Rows are one point carried round by a steady rotation, each followed by how many steps it has turned.
The counts run from 0 to 149.
[  5   7  -9  -7  -1 -10   7   1  11  16 -13   1  -1  10  -5  -4   3  -2
 -11   4   7   6   2  24   7  -9  -1  12  -1 -15   1  12  -7  14   1  -6
   1   4   5  -1  13  -5  -6  22  14  -2 -13  18]
44
[-21  -6 -14 -12  -1   8 -13  -8  26  11   9  -4   2  -1  -6   8   8 -10
 -11  -2  17   2  16   5 -11  -1   9   5  -3   6 -14  -2  10 -10  -6  -9
  14  -9 -13  -1  -4  -7  -3  -2   0   6 -12  -5]
100
[  3 -12  -6  -3   0   6  -9  12  15   7 -15 -14 -11   6  -1  -5   1  -8
  12  10  -5   2 -10  25   0  -3  10  -1   2 -11   6  21 -12  14 -11 -13
   2  -2  11  -3  -1   4  -3  13   1 -12   1  -5]
134
[  8  -8   1  -3  -8   6  -5   0   4   0  -3   6  -4   8  20 -13  -5 -15
   5  -6   9  -4  12  17   3   5   7   3   4  -9 -13 -13 -17  14   9 -17
  14   1   8  10 -14  -9 -11 -14  -2   4   4   1]
4
[-10 -13  -9 -17  -2  10   0  17   3  25  -4 -10 -10  -9   1 -10  -4 -17
  10   0  -3   2   1   3   4  -9  -1  -9  10  -1  -6  12 -12  11 -16  -8
   3  -5  22   3 -11 -14 -11   6  -6   2  -2   0]
138
[-13  -5 -18  -5  -2   4 -11  -5  12  18  -2  -9  -2  -7   2   5  -8 -17
  -3  -1   6  -9  -9 -13   0   0  15 -13   1  -4  -4  -3   4   0 -11   2
  11  -2  17  11  -7 -14   2   6  -1   2 -23   6]
57
[-14  -1  -6  -2   6 -11   4   7   3  -2  -2 -12   1   4   7   7   4  -9
  18  18  13  18 -11   8 -12 -16   7  16  -2 -19   4  10   8  19  -1 -10
   0  -1  -8   1  -6  -6 -11  -3  17 -10  -2  -4]
23
[  1  10  -3   0   8   7 -12  -5   0  -7  -2  -5  -8  11   5  12  -2 -13
   0  13  12  -8 -17  16  10   7  21  -1  -6  -1 -14  10  -5 -11  -7  -6
   5 -12 -17   2  -4  -1  -4  11  -2 -15  -7   8]
83
[-10 -12  -9  -9 -13   1   3  -4   9  -2 -11  23  -3  -1  -5  10   7 -12
   7  -3   8   4   6   8  -6  -3   0  -8 -18  10 -16  17   8   3   8  -2
  -5 -15   1  -1  11   0 -11 -16  -5  13  -8  -4]
97
[-11  10 -11   2 -18   2   5  -6  11   0  -8   5  -4  -2  14 -12  -8 -15
   3   3  -2   1   0  13 -13   1   5 -17  -3  -9 -14  -4  -8  14  -2 -21
   4   1   9   2 -10 -14 -12  -1   2  -5  -4  -2]
6
[-12  10   7  -3   9  13  -8  -4   8  16  -3  -7 -13  -1  -8  -7  -9  -7
   1  15  13   2 -11  17  -2 -18   6   2  -5 -17   9   7  -6  11  -3 -18
   7   2   1   4   0  -5  -1   9   3 -14  -5   2]
130
[  0  -1   5  -1  -1  -8  -6  -2   0  10   7  22  -2  -3  -5  -6  -3  -9
 -19  -5  13  -2 -11  11  20 -14  -1  11   1  -3   7   4  -1  -1  22  -2
  12  -1  -8   5  -5 -19   3   5  10  -9 -17  -9]
124
[  4   7  -7  -1  12   6  -5  -4   2  -2 -10   6   0   7   6  18  -3 -13
   1   5  10 -12 -21   8  18   5  22  -2   6   8  -6   9 -11  -2  -1   2
  13 -11 -15   5  -6  -8   0  14  -1 -12 -11  13]
82
[ -8 -11  -7  -6   4  11  -7   3   8  20   0  -2   4  -2   7  -1 -10 -12
   1  -7  10 -10  -6 -19   5   3  12  -7  10   3  -1  -5  -1  -2  -5   3
  13   2  13  13  -2 -13   5  -4  -2  12 -17  10]
56
[  5  -6 -14 -12  -7 -10   5  16   0   8  12   6  -3  -3  15 -16   0 -13
  -7 -18   4  -9 -11  -1  -3   2  -5   2  18 -12 -10   0   1   7  10  -7
  -5 -12   6   0 -15 -12  -1   7   4  -5  -1 -24]
116
[  3  -5 -15   2  -4  -6  13  18   0  -5  -7  -2   9   9  21   1  -7 -19
  12   4   2   7 -11   6 -17   4   1  -1  20 -19  -4   2  -5  17   5  -5
  -3 -12  -1   0   5  -6  -6  -1   7 -11   3 -13]
112
[ 19   2   3   4   0   5   9  11  -2   3 -15  14  -5   7  13   5  -5 -17
  10  -1  19  -3   5   9   2   6  -5   4   5   7 -20  11 -16  11   5 -13
  -7 -16   5  -2   1  -2 -13   6   0   0   1   2]
90
[ -6 -12 -11  -5 -15  -7 -15   4   2   4   7  -6  -2   2  -9  -5  -9 -12
   0  10  10   6  10 -11  17   5  -1   4 -14  -6  -8   8   0 -22   1 -14
   4  -1  19   5   4 -16  -8 -11  -4  13 -11   6]
144
[-14 -24 -15  -9  -9   3 -11  -6  18   3 -11 -10  -3   6   2  -8  -5  -8
  12  -2   1  -6 -11  -2  -2   0  17 -10 -13  -1  -5   4   3  -5  -4  -1
   7   0  22  12   6   6   4 -20  -5  11  -9   7]
54
[ -4   9 -17  -4  -7 -14   1   4   8  20   3   8   7  -8  -5   7 -12 -15
  -4   1   8   9   4 -15  16   1   0   6   3  -5  -3  -2  -3  -3  -4  -6
  15   2  10   3   0 -30  -6  -4   7  13 -18   7]
146
[  9  -9   0   1  -4  -4  -1  13 -12   0  -3  16   0  12  -2   4  -2 -10
  -2   6   7   0 -12   6  29  -3  -1  -1  -7 -12   0  11  -8 -18  17   3
   4  -9   6   7  21 -10  -1   5   2   4 -12   9]
38
[-15   1 -12 -11  -6  -3  -1  12   6  -4   3  -2   6   2  -8 -10  -9 -14
  -7  -5   3   4 -23  -1   9 -15  -7  10   0   1 -14   8   7 -10  19 -15
   3  -4 -18   5  -2 -10   5   5  -3  -4 -14  -8]
121
[  7  -6   4  -9  -1  -5   8   1   2  10 -15   0  -2  19  -2  -5  -6   3
   8   2  18   3   8  19   7 -13   1  10 -16  -8   3  11  -2   7   7 -12
  -2   2  11   8  12  10  -3  -9   6   7   2  19]
46
[-11 -17 -23  -7  -8   1  -6   0  27   8 -16  -7  -1  10  -1  -6   2 -11
   9  -4  -3  -4  -6   5  -1   2  15  -5  -2   3   1   6   1   2  -8  -5
   8   5  14   8   9   9   8  -3  -1   6 -14   4]
53
[ -9 -18 -13  -7   0  10  -1   6  25  11   3   8  11   2  -1  13   4 -13
   0  -9  21   4   9   2   3  -2  -2   1   4  17  -9   3   5  -3   0  -9
  12 -12 -13   3  -2  -8  -2  -3  -4  17 -18  -6]
99
[ -3  -5  -3 -23   6  -9   7  -1  -5   9   5  18  -8   1  -2   2   7   3
   6 -18  11  -9  -9 -15  -3  -4   3  11  -3  -4 -13  12   0  17  10  -2
  -6 -10  15   9  -1  -8   9 -22   4  -6  12  -5]
72
[  6 -16  -1 -10 -11   6   4   3   6   5  -6  21  -5   4   0  -1  15 -12
  -2 -23   6  -2  23   7  -2   2 -11   6   7   7 -16   7  -9  15   6 -11
   6  -7  15   7  -1 -14 -11  -2  -2   6   6  -6]
94
[  7 -18  -5  -9   4  -8   1   9   5  13   8  -1  -5   4  21  -4  -5  -2
  11   1  11   9 -10  -1   1  -2  -1  17  16  -9  13   2  -3  12  -4 -18
   4  -3   0   6 -19  -8   6  -8  17  -9   7 -17]
26
[-19  -2 -14 -16 -15  -1   9  -3  15  -2 -15  10   3   2  -8   6  12 -15
   4  -8   1   2  11   9  -9  -6  -7  -8 -16   1 -21  16   4  11   2 -11
  -4 -10   3  -3   2  -8 -13   0  -3   6  -8  -4]
96
[ -1 -20  -5 -15   8   7  -8  -1   9  -2   9  13  -1  12  -1   4   6  -6
   4 -21   8 -12 -16  -4  13   2  15  12   7   7  -5  13  -5  -3  10  -3
  17  -9  -9  11   0  -1  18 -16  -4  -6  -1   2]
77
[-10  -3 -12  -8  -5 -12  -9   8   0  14   4   3  -5  -4  -4   0   7 -11
 -17  11 -14  -2 -19   8  21   2  -2 -11  -3 -16  -8  11  -5 -18   2   5
   3  -3   7   1   5 -10   4  16   3 -14 -11  -2]
36
[ 23  -6  -6   1   3 -20   5   2  -1  -4  -2   0   0  18   2  11   2  -2
   5  -6  19  -2   2 -17  -3   7   4  25  -1  -6  -6  10  -1   9  14  -5
 -11 -12  15  -5   9   1   9  -7  12  -7   2  -6]
68
[ -1   3  12   3  13  17  -1   4   3  14  -2  -4  -3   5 -12  -2 -12  -8
   3   6  19   9 -16  18   7 -20   2  13   5 -13   9   5  -8  10  10 -20
  12   3  -4   6  -1 -10   7   3   3 -11  -5   4]
129
[ 10  -4  12   3   8   3  -6   0  -3  16  -9  12 -17  -6   4  -3  -5  -3
   4   9  13  -6   0  25   4 -11   7   5  -4  -9  16   9  -7  19   0  -2
   6  -6  16  -1  -4  -2  -1  -4   5  -5   7  -4]
132
[-11  17 -20  -3  -3 -18  -4  -3  11  17  -2   2   3  -1 -11  11 -11 -11
 -11  13   6  14   1  -8   4  -2   6   3  -9  -5   6   3  -3  -4  -5  -6
   3   2   9  -1   3 -19  -9   0  15   4 -19   7]
147
[  6  20  -8   1   8 -11   7  -2  -8  16  -1  -2   3   2   3  15  -4 -14
  -5  -4  18  -2  -1 -23  -5   1   5  11   9  -8  -8  -2  -2  12  -4   2
  -7  -8  14  -1  -1 -17  -2  20  12 -13  -7   5]
65
[-10 -23  -4 -10  -5 -12  -2   1 -11   4  -9  13  -7   4  19  -4   3  -4
  13   2 -12   4 -13   7   7   3   2  -4   1 -16   6  12  -3   9   1  -2
   3  -2  15   4  -7  -8   8 -19  10 -12  10 -17]
29
[  1 -19 -21  -8  -7  -2  -4  -1  27  12 -19   1  -2   5   6  -2   2  -6
   8 -10  -2  -5  -6   6   3   4  10  -6   4   9  10   7  -2  18  -3  -2
   7   3  15   9   3   1   7   0   9   8 -15   7]
52
[ -8 -23 -11  -4   0  -6   0  11  -4   3 -11  14  -6   7  18  -2  -2 -10
  17  -3 -13   9 -22   4  11   3   0  -3   7  -6   9  11 -14   8   6  -4
   4  -2   3   7  -5  -9   7 -15   1  -8   1 -11]
30
[ -9   5  -4 -25  -3 -11   4  -8   2   5   5   5  -9   9  -5  -2   9   4
   5 -11   4  -5  -5 -16  -9  -1   3  15 -12  -9 -18  12   5   9   8 -14
  -6  -6  15   3   3  -2  12 -14   4 -13  13  -2]
71
[  8   9  12  -2   2  14  -5  -3  -3   1   0   1  -3   8  12   3   2 -15
  -4  -1   8  -7   3  16  16  11   7   8  16 -12 -12  -5 -21  10  -2  -9
   9  -6   4  12  -2 -18  -5  13  -7 -11   2  13]
86
[ 15  -4  -6  14  -6 -20  -8  -2   7   3  -3  14   6  11  -2  24 -11  -3
  -1  10  17  11   9  -9   9   8   6  11 -17  -3   9   4  -5  -6   9  -3
   5   0  14  -5  13  -5  -2 -11  14   9 -12  -3]
149
[ -5  -2 -21 -13 -12 -19  -3  10   6   1   3   5  -6  -7  10 -12   8 -12
  -9  -7  -6  -8 -17   8  -6   3  -3  -2   7 -13 -15  11   7   5   5  -4
  -6  -6   8  -6 -10 -10   1  12   4 -14  -6 -21]
117
